[[  8   8  -1  -5  14  -2  20 -12  17   2   2  12   4]
 [  3 -14  12 -20 -10   4  -2   1 -19  40   8  24  -9]
 [  1   2   0  -1   2   0   4  -1   3   0   1   3   1]
 [-14  -9 -13  18 -15   6 -33  14 -14 -38 -11 -50  -5]
 [  1  18 -26  19  25   1  18 -20  47 -62 -15 -40   6]
 [-10   8   7  20 -17 -12 -22  35 -24  -8   4  -1  16]
 [  5   8  13  -5   1 -10  11   7  -4  22   8  34   9]
 [  1 -11  -1  -9  -2   7  -2  -8  -3   6  -2  -7 -10]
 [ 12   0  20 -24   5  -4  22  -5  -5  55  15  56   1]
 [  3   6  -4   2   9  -2  10  -7  15  -9   0  -2   3]
 [  8 -23 -12 -29  12  22  14 -41  17  10  -7 -15 -26]] >> 3

[[ -1  12  29  -9 -15   4   0   6   4 -16  -1]
 [ -9  -9  67 -35 -22   6   0 -22   2  32   0]
 [ -1 -10  -2  22  31   3  -1   1  -2   0  -4]
 [  1 -13  27 -25 -24   4   1 -34  -1  18  -1]
 [ -1  23  23  -5 -10   4   1  35   3   4   1]
 [  2  20  19 -62 -39   1  -2   5  -1  38   0]
 [  4  -8  25  18  23   3  -1 -10   1 -22  -1]] >> 2

[[ -2  -1   4  -2  -6  -4 -28   2  -1   3  56   0  30  -2  -5   2]
 [ -1  -1 -33  -1  22 -12   1   3  -1   2 -13   0 -12   0   0   0]
 [  0   1  19   5   4   9  -6  -3   0  -3  13   1  -7   3   1   0]
 [  0   1   6  -2  28   5 -29   3   1   1  26   0 -20   0  -1  -1]
 [ -1  -1 -32  -3 -33 -16  -8   2  -1   2  11   1  17   1  -3  -2]
 [ -1  -5 -19   0   0  -7  17  -2  -3   0  -5  -2  20  -5   0   3]
 [  2   1  -1  -1  -8   6 -12   0  -2   0  25  -1  16   2  -1  -2]
 [ -1  -2  24  -2  62  10 -11   1  -3   2  17   0  -5  -1  -4   0]] >> 2

[[ 14  49  13   6  38  42 -31  -5   2  18]
 [-35 -22 -33 -62 -32  -5  23  25 -36 -61]
 [-37 -40 -28 -61 -51  -8  23   9 -32 -54]
 [-21  26 -16 -33   6   7 -17  49  -8 -32]
 [-28  20 -13 -50  -2   2  -8  40  -8 -34]] >> -21

[[ 0  0 -1  0  0  0 -1 -1 -1  1 23 63 65 64 64]
 [-1  0 -1  1 -1 -1  0  0  0 -1  0  3 52 64 66]
 [ 0  0  1 -1 -2  0  1  1  2 34 63 64 64 65 64]
 [ 0  0  1  0  2  1  0  2  6 54 63 66 63 64 64]
 [-2  0 -1  1  1  1  0  0  3 45 64 64 65 64 65]
 [ 1  0  1  0  7 58 65 65 65 64 64 64 65 65 63]
 [ 0  0  0  7 57 65 65 64 65 65 63 64 65 65 65]
 [ 6 55 64 65 66 64 65 64 65 64 65 64 64 65 65]
 [-1  1  0  0  0  0  0  0  1  1  0  0 -1  2 47]
 [ 0  1  0  0  0  1  1  0 -1  0  2 40 65 64 64]
 [10 59 64 64 64 64 64 65 65 64 65 65 65 64 66]] >> 0
---
[ 56 173 176 246 166  87 123] => 166

[ 58  88  69 205  61 164 158] => 88

[65 24 47 78 59] => 59

[82 29 48 23 90] => 48

[750 737 218 760 240] => 737

[4760 2088 2648 1750 9879 3654 2282] => 2648

[[ 12   0   5 -24   7]
 [  8  12  10 -26  12]
 [ 21  32   6 -29  -7]] => 7
---
[ 36   8  54 -37  38] | 36, 38

[-44  61 -52 -37] | -44, -37

[ 31  -1  15 -64 -11 -51] | 31, -51

[ 13  -7 -56 -10 -15  -9] | 13, -9

[[  8 -48 -54  45  27]
 [  8 -48 -54  44  28]] | 8, 28

[[-39   1  39 -25  -4  39]
 [ 55  10  17  -9 -20 -32]] | -39, -32

[-14  14 -11  58] | -14, 58

[  7 -48  -8  55] | 7, 55
---
[  8   9  75 -13 -34] → -34, 8

[ 40 -11  12  34  63 -18 -19] → -19, 40

[-37  64  34 -21 -18 -42] → -42, -37

[[ 22 -24  16  28  12  46  18]
 [ 26   4 -14  37  56  27  13]
 [-25 -13  39 -12  64  23 -23]] → 18, -25

[[ 33  -4 -37  32   8]
 [-54 -44 -10   4 -54]] → 8, -54

[-38  51  57  13] → 13, -38

[[-55  19   9 -22  -2 -70  -8]
 [-71  10   4 -50  10 -42  -4]] → -8, -71

[[ -3   4  -1 -61 -62   5]
 [-56  21   3  31  73 -13]] → 5, -56

[-18  26  66  -3  11  29  16] → 16, -18
---
Q: 7311	6057	9880	3741	2663
A: 2663
Q: 85	56	15	43
A: 43
Q: 80	93	22	66
A: 66
Q: 2019	8708	5092	3540
A: 3540
Q: 2	0	4	8	3
A: 3
Q: 769	679	201	352
A: 352
---
Input: [ 0.151 -0.113 -0.109 -0.053 -0.147 -0.131]
Output: -0.109

Input: [ 13.133   8.937 -15.442   3.324 -18.844 -10.587   7.479]
Output: 7.479

Input: [  74.51  121.96   13.78 -136.74   64.44]
Output: 64.44

Input: [ 0.01  0.00  0.15 -0.16  0.12  0.03]
Output: 0.03

Input:
[[  96.7   88.9   18.5   88.8   51.0  157.0   44.6]
 [ 232.8  132.2  165.2  150.8   55.2  133.1  -25.5]
 [-102.1  -92.2 -159.6    1.8 -105.5 -116.4 -207.2]]
Output: 157.0

Input: [-0.01  0.09  0.04 -0.10  0.11 -0.04]
Output: 0.04
---
[3, 253, 91, 108, 98] => 91, 253

[79, 16, 31, 61, 66] => 31, 79

[[648, 789, 481, 270, 742, 686, 579],
 [656, 838, 415, 336, 855, 624, 571],
 [545, 477, 817, 315, 743, 572, 218]] => 336, 855

[2608, 9686, 6116, 9798, 6028] => 6116, 9798

[914, 219, 303, 492, 665] => 303, 914

[-943, -53, 312, -748, 837] => 312, 837

[5, 1, 1, 5, 8] => 1, 8

[9, 6, 7, 3, 1, 6, 1] => 3, 9

[64, 23, 46, 58, 55, 59, 83] => 58, 83
---
[[121  63 112 107]
 [124  79 164 110]
 [125 196  99 148]] ==> 99

[[3396 5830 7369 4583 2108 3846 8317]
 [5882 3398 4842 4201 2989 3521 3857]
 [1586 6940 7172 6906 6302 6697 4155]] ==> 6697

[[14 12 32 39 36 28 10]
 [14 52 32 21 22 28 27]
 [90 45 45 62 77 18 13]] ==> 18

[[-15 -33 -26 -13  -8]
 [  3  20  -7   1  18]
 [ 10  33  27 -20  -4]] ==> -20

[[ 79 119  48 145]
 [232  95 182 247]
 [141 155  83 164]] ==> 83

[[267 496 364 677 421 345 430]
 [246 749 481 674 141 812 483]
 [293 160 563 271 290 248 697]] ==> 248

[[-128 -196 -164 -232 -168 -250]
 [ 526   87  449 -799 -777  -96]
 [ 383 -404  875 -815 -744  -88]] ==> -744

[[39 33 30 25]
 [31 32 39  8]
 [46 77  5 69]] ==> 5

[[6 3 5 7 5 5 7]
 [4 7 5 3 5 5 5]
 [4 2 5 5 5 3 3]] ==> 3
---
[  9  -5  75  18 -49] -> 75
[-64 -41 -73 -40  48] -> -73
[  4 -32   5 -49 -58] -> 5
[-3  9 17 68 15] -> 17
[-10  55  37  36 -55] -> 37
[-60   8  14  25   3] -> 14
[-54 -65  -3 -12   0] -> -3
---
[[ 31  15 -20  -6  18  19]
 [-47 -17  24 -43  17  32]
 [-64 -21  31 -72  25  60]] out 19

[[ 40   8  23 -26  14  21  -9]
 [-14   8  61 -46  37   5 -72]
 [-27  16  14  -9  77  23  54]] out -9

[[ 21   2  19  24  33 -26 -23]
 [ 16 -31  60  -8 -10 -14 -13]
 [ 13  25 -20  35  29   7 -24]] out -23

[[-28 -31  -9   7 -29 -23 -29]
 [-13  47 -29   2  18  -5 -58]
 [-28 -50  12 -15  11 -36 -25]] out -29

[[-35 -22  72 -24   9]
 [-26 -41   5  28   5]
 [-13 -15  17   0   4]] out 9

[[-28   8 -35  -1 -38 -41]
 [  6  50  -4 -57 -14 -35]
 [ 61  12 -54 -48   8  27]] out -41

[[ 41  53 -11 -17 -28 -25  13]
 [ 55  14  17 -35   3  13   9]
 [ 18  60 -38 -17 -14  58  13]] out 13
---
[[-23, 32, -45, -27, -55], [12, 5, 0, 17, 8], [46, 13, -19, 22, 24]] value 13
[-16, 29, 76, 9, -38, 12] value 29
[[8, 15, -19, -22], [7, 32, -20, -55]] value 32
[-59, -75, -38, -41, -36] value -75
[[-9, -16, 45, -74, 41], [76, -1, -27, 16, 39]] value -1
[-70, 72, 68, 67] value 72
---
array([ 54, -57, -11,  39,  26]) ⇒ 54, 26

array([[32, 22, 69, 33],
       [13, 31, 65, 23],
       [-6, 21, 38,  4]]) ⇒ 32, 4

array([ 11, -65, -10,  -7, -10]) ⇒ 11, -10

array([[ 51,  62, -62, -63, -54, -61],
       [-22, -48,  26,  62,  16,  61],
       [-61, -65,  48,  64, -62,  53]]) ⇒ 51, 53

array([[ 13, -62,  34, -11, -15],
       [  2, -59,  30,  -7, -14],
       [ -4,  -6,  -1,   4,  -6]]) ⇒ 13, -6

array([ 67, -28, -62, -38,  50,  43, -16]) ⇒ 67, -16
